rotation steps, each row followed by its count of steps:
The counts run from 0 to 275.
[149 178 136 142 124 103  91 153 165 160 134  98 173 133 143 111 152 149
 139 164 139 174 111 127 147 138 119 142  78 166  89 127 115]  220
[131 160 172 102 185 127 124 109 138 160 142  76  86 184 108 141 152 139
 140 131 150 140 149 114 144 138 164 105  96 153 128 140 143]  226
[141 139 164 148 121 132 112 147 171 176 137  96 149 144 112  81 138 129
 131 131 155 164  97 141 133 137 118 138  74 170  90 169 128]  217
[ 91 135 162 119  95 131 120 169 168 153 155 104 120 177 131 106 142 155
 136 146 129 151 126 109 159 130 122  95  72 169  91 142 137]  124
[124 130 147 119 102 144 107 160 149 184 122  70 121 166 139 121 140 144
 120 139 146 114 148  94 172 104 153 133 103 173 100 158 142]  121
[148 147 182 119 162 134 113 112 155 174 128  61  99 162 103 132 153 124
 131 138 160 105 121 132 146 118 162 125  91 167 123 159 129]  76
[169 160 165 122 142 124 112 110 139 177 129  54 101 153 116 139 146 129
 145 131 151 130 141 110 152 132 157 134 103 172 124 167 138]  225
[144 151 152 146 139 138 107 138 142 166 120 113 138 163 110  92 166 117
 156 122 119 134  75 155 135 124 126 135  79 149  86 197 129]  22
[108 141 166 131 140  98 115 160 140 136 174 115 149 166 137 126 158 142
 154 153 104 155 137 168 177 142  91 148  88 148  70 134 121]  55
[119 164 146 107 133 104  93 136 135 130 164 129  85 152 155 151 168 177
 168 137 113 167 112 126 140 130 118 106  73 149  83 138 131]  93
[125 177 143 125 164 130  89 148 149 139 127 103 166 196 128  99 154 147
 145 172 127 176 130 131 143 142 130  96  96 123 123 124 147]  265
[134 141 152 118 155 121 128 137 133 176 125 109  77 137 129  95 149 120
 168 119 152 172 126 104 134 123 138 130  96 162  90 193 155]  137
[104 179 168 113 129 132 126 143 143 148 136 111 120 180 120 127 154 152
 132 149 125 132 108 100 172 150 134  93  65 177 111 142 146]  78
[115 166 140 126 154 140  87 134 144 139 143 108 128 195 130 114 153 160
 157 143 122 186 119 124 111 144 133  77  74 130 126 151 158]  81
[112 143 143 114 123 138 128 156 124 153 127 116 137 177 136 137 166 183
 134  99 129 119 135 112 182 123 159 164  78 167  87 160 159]  63
[109 150 176 108 156 103 143 143 163 159 162 111 100 158 123 146 144 169
 136 148 161 174 144 102 158 147 128 115  81 166 102 104 138]  181
[184 165 143 139 139 111  74 135 153 182 127  64 138 130 135 116 154 134
 140 157 159 158 103 132 121 121 139 155 102 153 101 146 111]  221
[123 159 171 116 157  96 124 133 136 148 163 116 151 146 125 137 147 138
 134 160 132 159 144 134 186 140  98 165  79 168  89 113 128]  147
[151 137 166 125 185 113 100 135 126 155 137 102 113 152 124 106 176 109
 172 150 120 140 113 174 137  95 117 154 109 135  83 162 123]  57
[134 175 134 136 103 116  76 128 149 155 152 108 139 155 146 142 137 175
 132 134 139 180  98 115 130 150 117 119  62 166 105 138 136]  36
[142 173 132 134 121 118  79 155 137 164 113  92 168 173 150  88 157 147
 139 180 136 165 128  97 163 129 125 130  99 152 105 143 143]  266
[116 132 152  97 147 138  95 122 141 143 163 117 119 162 131 166 156 191
 122 124 152 135 138 138 134 110 130 150  64 148  95 107 157]  108
[164 137 130 113 164 133  99 138 127 171 110  94 110 161 133 106 180 136
 153 129 145 124 121 131 127  77 182 147 106 134  97 164 148]  210
[164 147 143 116 153 145  67 129 135 174 109  69 132 164 125  96 166 127
 135 155 144 120 133 131 132  82 164 139 111 136 115 157 145]  118
[126 116 159 108 136 161 111 131 163 176 138  64  92 177 114 103 144 125
 128 124 157 130 145 125 137  95 158 101  95 162 114 166 146]  122
[167 153 131 148 102 107  78 138 149 172 141  67 132 146 143 120 147 141
 157 132 133 159  98 149 114 130 130 146 106 141  90 171 101]  129
[148 116 157 129 122 120 109 146 152 189 157  48 115 149 127 107 124 124
 147 140 154 155 171 131 157 121 130 144 132 155  97 169 114]  87
[130 139 156 128 142 146 100 108 132 171 128  88  91 159 112  94 138 115
 154 131 137 168 132 105 127 141 123 104  89 162 117 200 165]  229
[149 140 130 133 136 124  88 111 115 167 149  86  90 147 130 139 162 150
 172  92 125 148 112 149 109 120 136 145  95 150  91 187 140]  95
[160 130 150 118 139 126  74 140 147 170 135  81 104 154 136 119 166 136
 145 152 147 126 122 157 117  64 148 144 101 142  93 154 116]  164
[145 137 159 135 137  98 111 153 132 159 151 104 137 139 136 111 158 104
 159 147 112 142 121 160 168 120  98 173 100 160  66 173 111]  56
[136 149 147 101 166 138  81  93 112 139 149  88  90 174 119 163 163 166
 155 114 119 142 148 142 123 125 144 127  80 141 117 152 160]  4
[177 169 145 123 180 109  83 113 150 166 137  66 124 153 133 144 159 147
 149 160 160 156 128 145 109 121 153 136 113 128 115 128 119]  222
